In the data rows, the value 128 means zero.
Here are some numbered points:
[98 104 101 99 130 213 137 255 154 129 102 149 221 135 109 179 153 113 109 208 232 157 255 95] 0
[125 134 172 120 107 117 116 102 122 109 132 112 102 121 119 100 133 109 135 106 104 132 122 115] 1
[146 134 124 121 118 120 129 110 138 99 105 111 115 112 137 107 115 121 145 110 113 103 119 128] 2
[128 137 153 115 94 110 125 118 170 108 148 118 102 116 126 103 132 124 131 107 113 116 110 122] 3
[128 101 107 107 128 150 102 107 119 119 103 119 112 119 101 114 120 118 109 142 126 136 162 144] 4
[136 119 126 121 137 103 119 108 125 108 159 118 122 111 255 116 118 131 145 101 110 120 107 177] 5
[135 124 127 102 108 100 115 102 102 106 155 116 106 125 192 108 212 124 159 122 110 137 112 134] 6
[109 151 117 104 117 100 116 112 127 102 116 108 100 115 136 104 122 124 127 109 110 106 103 134] 7
[118 131 189 127 105 101 113 102 111 125 133 112 109 109 169 110 120 122 144 103 107 193 125 132] 8
[119 131 130 168 98 130 110 144 105 115 103 104 103 105 101 104 118 122 145 103 119 127 125 118] 9
[112 131 137 110 101 160 115 111 118 100 133 132 118 101 106 103 169 162 142 133 126 127 114 112] 10
[255 134 107 236 117 125 122 98 141 255 121 95 118 139 152 140 148 122 108 103 130 129 112 109] 11
[154 119 131 144 121 110 115 121 122 136 129 102 105 118 136 111 141 125 137 109 101 113 109 119] 12
New points follow, each followed by the number of its nearest point above, looking only along the 7 directions in which the numbered points spread most.
[144 125 119 110 170 121 129 175 115 141 121 105 109 116 111 141 129 106 161 126 116 130 112 122] >> 2
[109 112 111 111 193 107 103 255 116 102 108 104 115 104 153 108 119 103 112 126 117 126 117 132] >> 2
[113 105 103 107 114 146 168 163 148 119 106 221 208 142 111 119 131 111 105 137 200 109 255 108] >> 0
[167 183 100 174 105 118 115 104 174 161 103 104 108 132 121 126 141 121 118 103 126 120 99 111] >> 12
[122 145 121 105 146 115 132 105 127 133 181 132 125 102 113 166 108 155 129 120 114 107 110 112] >> 2
[116 111 140 128 255 134 123 111 114 111 105 104 112 137 120 104 113 161 112 143 124 101 152 122] >> 4
[108 131 129 94 114 98 132 145 132 176 123 119 108 128 134 97 99 108 127 104 99 106 99 168] >> 2
[161 127 129 178 104 154 112 171 109 146 112 104 106 109 119 106 115 129 137 99 109 213 116 122] >> 9
[102 125 99 140 105 104 255 127 125 103 99 191 255 220 120 141 98 102 102 255 165 104 96 109] >> 4
[95 114 173 108 110 100 133 124 147 103 133 119 103 99 149 107 105 113 112 126 133 103 107 165] >> 7
[109 119 130 155 163 120 117 107 132 119 158 108 112 125 136 120 112 172 157 110 110 109 120 151] >> 2
[103 104 117 99 107 124 147 151 119 115 143 228 152 119 170 146 122 144 114 123 143 127 176 109] >> 4
[98 129 101 201 255 107 129 255 104 103 116 99 255 111 149 255 120 99 104 190 166 212 97 128] >> 0
[128 107 127 127 110 103 120 160 192 126 115 106 118 129 190 108 125 113 145 116 107 124 116 144] >> 2
[102 115 154 111 107 147 110 111 118 96 176 134 120 112 98 106 112 121 116 120 101 113 109 122] >> 1
[146 109 126 122 108 173 115 104 116 118 115 105 102 105 103 130 110 175 195 99 106 127 135 111] >> 9
[119 134 129 115 103 107 109 117 109 111 152 127 119 118 255 119 108 152 125 100 106 132 103 195] >> 5
[255 147 101 226 108 120 106 125 125 149 103 96 118 109 127 107 129 121 127 103 123 155 100 105] >> 11
[109 147 152 120 136 128 112 105 127 108 128 112 109 111 110 113 138 151 155 114 119 117 143 124] >> 1
[116 104 104 111 107 125 166 98 121 112 109 246 159 155 113 106 110 108 104 144 140 124 132 98] >> 4
[106 125 126 99 161 137 109 240 137 128 126 118 136 104 127 166 198 138 180 113 198 134 229 112] >> 0
[115 109 153 107 121 108 103 110 125 99 108 132 102 102 103 113 182 116 109 127 107 142 109 122] >> 10
[121 155 104 102 131 121 123 101 118 126 118 116 143 142 119 101 116 111 135 116 109 132 109 151] >> 2
[111 119 150 130 150 115 112 104 137 116 136 119 105 131 120 129 145 146 129 119 106 114 133 135] >> 2
[103 137 130 135 110 105 113 127 171 123 138 128 99 105 152 144 129 177 134 104 126 119 152 161] >> 2
[255 205 101 255 107 114 112 134 101 188 112 99 139 115 193 140 142 122 104 94 129 183 97 112] >> 11
[106 147 126 122 97 157 127 112 112 105 175 111 113 111 121 143 112 148 147 111 134 99 113 138] >> 2
